D: 3 groups of rows, each row roughly a mix of its group's hidden directions
D (113 x 11)
[[-2.70 -0.52 -0.19  3.62  1.67  2.55 -1.12 -2.11 -0.94 -0.51 -0.65]
 [-1.16  0.33 -0.26  3.87  2.66  1.86 -2.23  0.63  0.39  0.12 -2.16]
 [-0.50  1.26 -3.49 -0.37  1.63 -1.96 -0.24  2.00  2.86  1.24  1.65]
 [-0.15 -3.74  2.04 -2.23 -1.23 -0.69 -0.30 -1.64  1.14 -2.71 -0.77]
 [-0.02  1.25  3.89 -0.13 -2.23  2.58 -1.17 -1.12 -0.49 -1.75 -1.71]
 [-4.13 -1.80  1.47 -0.22 -2.13  0.25 -1.12 -1.10  2.69 -0.36  0.57]
 [-1.12 -0.89  1.83 -0.01 -2.17  3.54 -0.72  0.99 -2.64 -0.77 -2.34]
 [-2.71 -1.54 -0.44 -0.10 -2.20 -0.57  3.37  0.96 -0.13  1.72 -2.61]
 [-1.10  0.52 -2.93 -1.33 -1.04 -3.13 -1.20  1.92  2.31  1.58  1.24]
 [-0.55  1.43  0.22  3.91  1.50  2.07  0.73 -0.87 -2.76  1.16 -1.66]
 [-2.11 -2.41 -0.57  0.49 -3.45 -1.22 -0.88 -0.64  2.01 -1.96 -1.98]
 [-0.54 -3.22  2.16 -2.63 -1.99  1.68  1.99 -1.04  0.67 -1.63 -0.09]
 [ 1.21  0.36 -2.17 -2.12  1.51 -2.51 -0.95 -0.68  1.93 -0.46  3.54]
 [ 0.30  2.49 -2.73  0.81  2.13 -2.40 -1.88  0.79  0.33  1.98  2.08]
 [-0.10 -0.82  2.94  0.05 -1.70  1.94  2.41  0.35 -3.59  0.31 -1.50]
 [ 0.46  1.16  1.08  1.06  2.23 -2.17 -4.16 -0.49  1.28 -0.65  2.02]
 [-2.96 -0.06  2.77  0.32 -1.06  3.54  1.70  0.39 -0.85 -0.46 -1.73]
 [ 0.58 -1.85 -1.14 -3.15 -0.31 -3.68  1.63  0.01  1.24  0.20  2.08]
 [-1.58 -1.74  1.18 -1.99 -3.27  1.74  3.48  0.10 -0.37  0.32 -0.44]
 [ 2.54  0.30 -1.44 -3.92 -0.94 -2.08  1.97  1.30  0.22  1.33  0.80]
 [-1.49 -3.23  1.33 -3.22 -2.35  1.38  1.59  0.12  1.34 -0.62 -0.54]
 [-1.71 -2.30 -4.34 -0.82 -0.30 -1.21  0.29 -0.81  2.48  0.19  1.00]
 [ 3.64  1.93  1.28 -0.28  3.40 -0.67 -1.54  1.60  0.00  0.94  0.85]
 [ 0.34 -1.91  3.04  0.58 -1.43  1.44 -2.21 -0.30 -0.91 -2.00 -3.15]
 [-0.55 -0.68  4.04  0.81  0.30  2.17 -0.12 -2.54 -1.41 -1.99  1.51]
 [ 1.35  2.35  1.93  0.14  0.61  2.62  1.54  1.53 -2.59  1.23  2.44]
 [ 0.19  2.13  4.29 -0.38 -1.05  0.15 -1.60  2.86 -0.73  0.78 -1.03]
 [ 1.14  0.24 -2.81 -1.64  1.84 -2.40 -1.60 -0.09  1.76 -0.24  3.23]
 [ 2.13  0.55 -1.14  2.94  4.17  0.83 -0.92 -1.64 -0.78 -0.40  0.19]
 [ 0.65  1.79  1.87  0.77  1.18  4.23  1.19  0.89 -2.82 -0.22  0.25]
 [-3.85 -0.30 -1.25  0.11 -1.24  3.66  1.97  0.74  0.44  0.55 -0.95]
 [ 0.10 -0.30 -3.40  0.07 -3.46 -2.67 -0.36  0.66  1.00  2.19  0.33]
 [ 1.71  1.35  2.02  2.97  1.22  0.43  1.20 -0.54 -3.71  1.21 -0.96]
 [ 2.78  1.01  0.58  2.43  2.39 -2.96 -2.01 -1.88 -0.31 -0.15 -0.24]
 [ 1.52  1.28  1.55  0.54  3.85  2.29  1.44 -1.46 -1.42 -0.51  1.99]
 [-0.90  2.09  0.37  3.83  2.27  0.51 -2.78 -0.89 -1.67  0.55  0.42]
 [ 2.14  1.30  0.99  0.99  3.83  2.83  0.29 -0.57 -1.72 -1.70  0.15]
 [-1.98 -1.96  2.07 -0.94 -3.41  0.12  0.37 -1.12  0.70 -1.50 -2.91]
 [-2.77 -1.70 -0.48  1.67  1.08  3.47  1.88 -2.16  0.04 -1.42 -0.42]
 [ 2.85  1.86  0.76  0.36  3.07 -2.62 -2.30 -0.48  0.15  0.06  1.75]
 [ 1.37  1.11  2.55 -0.59 -2.20  0.06  2.17  0.48 -2.27  0.58 -3.46]
 [ 1.74  0.19  0.57  0.46 -1.32 -4.44 -1.77 -0.88  1.08 -0.87 -2.52]
 [ 2.56  2.44 -0.59  0.90  3.75  0.01 -1.21  1.27 -1.90  0.60  1.57]
 [ 1.31  3.29 -1.01  2.62  2.42  1.94 -1.80  0.72 -0.98  0.83  1.32]
 [-0.80 -2.43 -1.37 -0.84 -0.62  0.40  4.19 -1.98  2.31 -0.42 -0.74]
 [-0.83  0.90  4.42  2.00 -1.38  1.13 -1.72 -0.49 -2.01 -1.01 -0.89]
 [ 1.64  1.81  3.63  1.86  0.83  1.89 -1.17 -0.30 -1.53 -2.55 -0.15]
 [-2.01 -2.24 -2.45  0.47 -2.40 -0.16  2.29 -1.10  2.43 -0.20 -1.94]
 [-0.41 -3.38  0.71  0.52  0.80 -0.08 -2.36 -2.20  1.79 -2.82 -1.62]
 [ 0.31  0.20 -2.43  0.61 -0.07 -4.75 -1.55 -0.26 -0.87  1.42 -1.71]
 [ 0.62 -0.22  5.15 -0.54 -2.06  0.79 -0.51 -0.56 -1.61 -1.40 -0.18]
 [-2.56 -2.82  0.95 -0.93 -0.58  2.68  1.31 -1.67  2.03 -2.15 -0.43]
 [ 0.69 -1.44 -0.51  1.16  0.17  3.79  0.20 -1.52 -0.04 -3.76  1.48]
 [-1.23  1.81  1.94  1.85  1.85  3.31 -2.09  1.02 -2.01 -0.78 -0.88]
 [ 3.90  1.40 -1.57  2.39  2.07 -1.72 -1.11 -0.45  0.03 -1.79  0.17]
 [ 2.29  1.65  2.17  1.06  2.78 -1.50 -2.88 -0.79  0.19 -1.55  1.42]
 [ 1.68  1.78  4.34  0.47  0.14 -1.00 -2.32  0.21 -1.54 -1.56 -0.94]
 [ 1.26  2.28 -2.48  1.57  3.10 -1.15 -0.45  0.28  1.63  1.25  2.53]
 [ 0.71  1.95 -1.86  0.29  1.47 -2.96 -2.66  1.85  1.54  1.61  1.71]
 [-1.61 -2.03 -2.56 -1.94  2.35 -1.52 -1.85 -1.38  2.23  0.87  1.15]
 [-1.75  2.47 -0.19 -0.04 -1.69  2.65  1.64  2.68  2.44  1.51 -0.04]
 [ 1.45  0.37  2.59 -0.16  1.68  3.35  0.58 -0.03 -2.65 -2.58 -0.54]
 [-1.73 -1.84 -4.44 -0.96  0.15 -1.17  0.45 -0.46  2.56  0.50  1.29]
 [-0.92 -1.41 -0.57 -4.41 -2.95 -1.62  0.61  1.02  0.98 -0.39  0.83]
 [ 0.35  2.60  0.25  2.56  1.38 -1.80 -3.80  1.63 -0.75  0.17 -0.95]
 [ 2.14  2.75 -0.34  2.98  2.65  0.31 -2.13 -0.33 -1.86  0.67  0.63]
 [-0.26 -3.91 -0.95 -2.28 -1.01 -3.51 -0.52 -0.16  0.73 -0.83 -0.92]
 [-0.75 -3.18  0.77  2.04  1.73  0.26  0.62 -3.18 -1.83 -1.32 -1.77]
 [ 0.82  2.28  2.08  3.32  2.35  1.13 -1.69 -0.88 -2.35 -0.25  0.04]
 [ 0.79  1.75  4.25 -0.05 -0.39 -1.87 -2.93  0.49 -0.55 -0.23  1.63]
 [ 1.70  1.23 -0.99  1.00  1.52  4.17  1.81  0.63 -2.38 -0.19  1.31]
 [-1.31 -2.99  0.95 -2.36 -3.15 -0.39  1.82 -1.35  1.02 -1.11 -1.61]
 [ 2.39  1.38 -3.50 -0.65  1.96 -2.68 -0.24  0.81  0.86  1.42  1.55]
 [ 0.65  4.95  0.21  2.09  0.53  0.49 -0.54  0.46  2.19  1.35  0.49]
 [ 2.42 -0.50  4.03 -1.18 -0.10  1.95  1.98 -0.50 -1.20 -1.92 -0.58]
 [-1.53 -0.79 -3.35 -0.19  1.36  2.47  2.89  1.56 -0.27  1.30  1.56]
 [-1.53  0.62  3.54 -0.23  2.40  3.66  0.43 -0.22 -0.85  0.16  1.29]
 [ 1.34  1.84 -0.45 -0.74  2.79 -3.00  0.06  1.07  0.14  2.97  2.11]
 [ 0.33  1.91 -4.25  1.70  2.01 -1.98 -1.04  0.35  0.15  1.70  0.66]
 [-0.07  1.53 -3.24  0.05  0.32 -2.96 -1.69  2.35  1.83  1.90  0.36]
 [ 1.74  4.05 -1.45  1.49  1.59  0.04 -1.21  1.56 -0.68  1.79  1.84]
 [-1.87 -1.65 -2.69 -1.41 -2.07 -3.03 -0.67  0.21  1.81  2.03 -0.61]
 [-2.31 -1.59 -1.32 -1.63 -2.35 -3.20  2.06 -0.45  0.52  0.98 -1.88]
 [ 0.10  0.14 -2.19  0.81 -3.36 -0.49  3.08  0.46  0.07  1.73 -2.74]
 [-0.65  1.87 -0.52  3.53  1.03  0.09 -2.93  1.25 -1.08  1.37 -2.51]
 [-0.65 -1.70  2.80  1.26  0.73  3.48  0.76 -2.36 -0.83 -2.10 -0.80]
 [-1.37 -2.41 -1.81  0.15 -1.43  3.13  2.64 -0.68  0.12 -1.90 -1.82]
 [-1.38 -0.96 -1.01 -3.53 -2.91 -2.02  0.56  1.34  2.50  0.12  0.00]
 [-3.82 -1.47 -1.06 -0.24 -3.32  0.11  0.66  1.24  0.62  1.12 -2.15]
 [ 1.30  2.03 -0.31  1.84  4.44  2.49 -0.11  0.05 -1.19 -0.26  0.74]
 [ 1.37 -2.58  0.09 -1.60  1.61 -1.37 -0.72 -0.42 -0.47 -4.21 -1.75]
 [-2.40 -1.32  1.01 -0.34 -1.03  3.35  3.81 -0.06 -1.27  0.22 -0.34]
 [ 2.51  2.74  3.28  0.37  1.90 -1.02 -1.18  0.15 -0.88  0.30  2.35]
 [-1.16 -1.55 -3.81  1.44 -3.49  0.75  1.20  1.16  0.42 -0.63 -0.87]
 [-2.69 -2.34  0.72 -1.22 -2.98 -2.37 -1.48 -0.38  2.02 -0.67 -1.08]
 [-1.79 -1.86  0.34 -2.22  1.19  3.38  2.99 -1.43 -0.01 -0.04  1.28]
 [-0.66  0.69 -2.06 -1.90  0.89  0.97  4.43 -1.16 -0.37  0.19  2.36]
 [ 2.40  1.73  1.91 -2.28 -2.54 -2.24 -2.61  0.98 -0.26 -0.51 -0.12]
 [-1.57 -1.18  1.82  2.31  2.54  3.21 -1.27 -2.20 -0.69 -0.92  0.37]
 [ 0.67  0.72  0.52  2.43  3.25  1.48  2.08 -2.51 -1.91  0.16  1.74]
 [-2.52 -3.01 -2.77  0.29  2.12  1.74  0.42 -1.15  1.77 -1.12  0.82]
 [-0.02 -1.34 -5.30 -0.05  1.56 -0.66 -0.13  0.15  1.19  0.72  1.57]
 [ 0.71  1.31 -4.01  0.37  1.86 -2.51 -0.74  1.17  1.95  1.18  1.38]
 [-2.70  0.11  1.24  0.32 -2.23 -2.06 -3.99  0.74  0.92  0.70  1.11]
 [ 0.61 -1.24 -2.07 -0.41  1.46 -3.81 -2.27 -1.49  2.40 -0.92  0.47]
 [ 0.46  1.05 -2.04  2.01  2.69  2.54  0.90  0.23  0.37  0.26  3.59]
 [ 2.72  1.43 -1.46  1.05  2.93 -1.45 -2.69 -0.42 -1.28  0.06  2.18]
 [-2.16 -4.02 -0.94 -2.43 -0.80  2.21  0.61  0.91  0.72 -1.45  0.45]
 [ 0.63  0.71 -3.50 -0.81  1.20 -3.85 -1.38  0.10  1.24  0.89  1.71]
 [-1.48 -0.75 -4.07  0.31  3.07  2.40  0.54  0.05  0.44  0.98  1.06]
 [ 1.80 -1.73  1.30  1.79  1.52  2.65  0.50 -2.53 -2.07 -1.50 -1.88]
 [ 1.45  2.86 -3.59  1.22  1.36 -2.59 -0.42  0.92 -0.29  1.61  0.53]
 [ 2.06  0.62 -1.64 -3.23 -1.53 -3.00  1.87  0.85  0.80  0.39  1.77]]
one row of each group, then the others: which group is each in?
[ 3.78  2.26  2.89  0.40  2.07 -1.39 -0.74 -0.75 -1.11 -0.85  0.00] => (102)
[-0.96  2.21  2.57  0.26 -1.07  4.66  1.11 -0.35 -0.08 -0.62  0.25] => (34)
[ 1.13  0.10  0.67 -3.97 -2.12 -0.52  3.65  0.96  0.27 -0.19  0.76] => (117)

[ 0.82  2.88  0.39  0.87  1.79  1.83 -0.34  1.60 -1.83  2.24  3.12] => (102)
[-2.06 -1.96  1.89  1.08 -1.15  2.67  1.53 -1.08 -2.01 -0.67 -2.82] => (34)
[ 0.90 -1.76  1.70  2.05  1.33 -2.18  1.25 -3.11 -2.33 -0.30 -1.71] => (34)
[-0.06  0.81  1.46  3.23  1.43  4.18  0.70  0.16 -1.80  0.25 -0.78] => (34)
[ 2.28  0.50 -1.44  1.27  3.05 -2.06  0.80 -2.15  1.52 -0.55 -2.58] => (102)
[ 0.77 -0.31  3.62  2.00  1.97  2.82 -0.89 -1.42 -1.61 -1.33 -0.69] => (117)
[-1.86 -3.13 -1.43 -1.34  0.51 -0.61  0.28 -1.31  3.85 -1.64  0.40] => (34)
[-2.25 -2.80 -0.88 -0.85  0.62  4.28  0.82  0.41  0.48 -1.35  1.11] => (34)
[-1.22  0.27 -0.24 -2.57 -3.10 -1.87  2.82  1.84  1.27  1.69 -0.26] => (34)
[ 3.95 -0.98  2.54 -1.03  2.00  0.87  1.02 -1.44 -0.36 -1.91  1.22] => (117)
[ 1.12  0.95  1.92 -3.38 -1.68  2.35 -0.14  0.95 -1.44 -1.10  2.72] => (34)
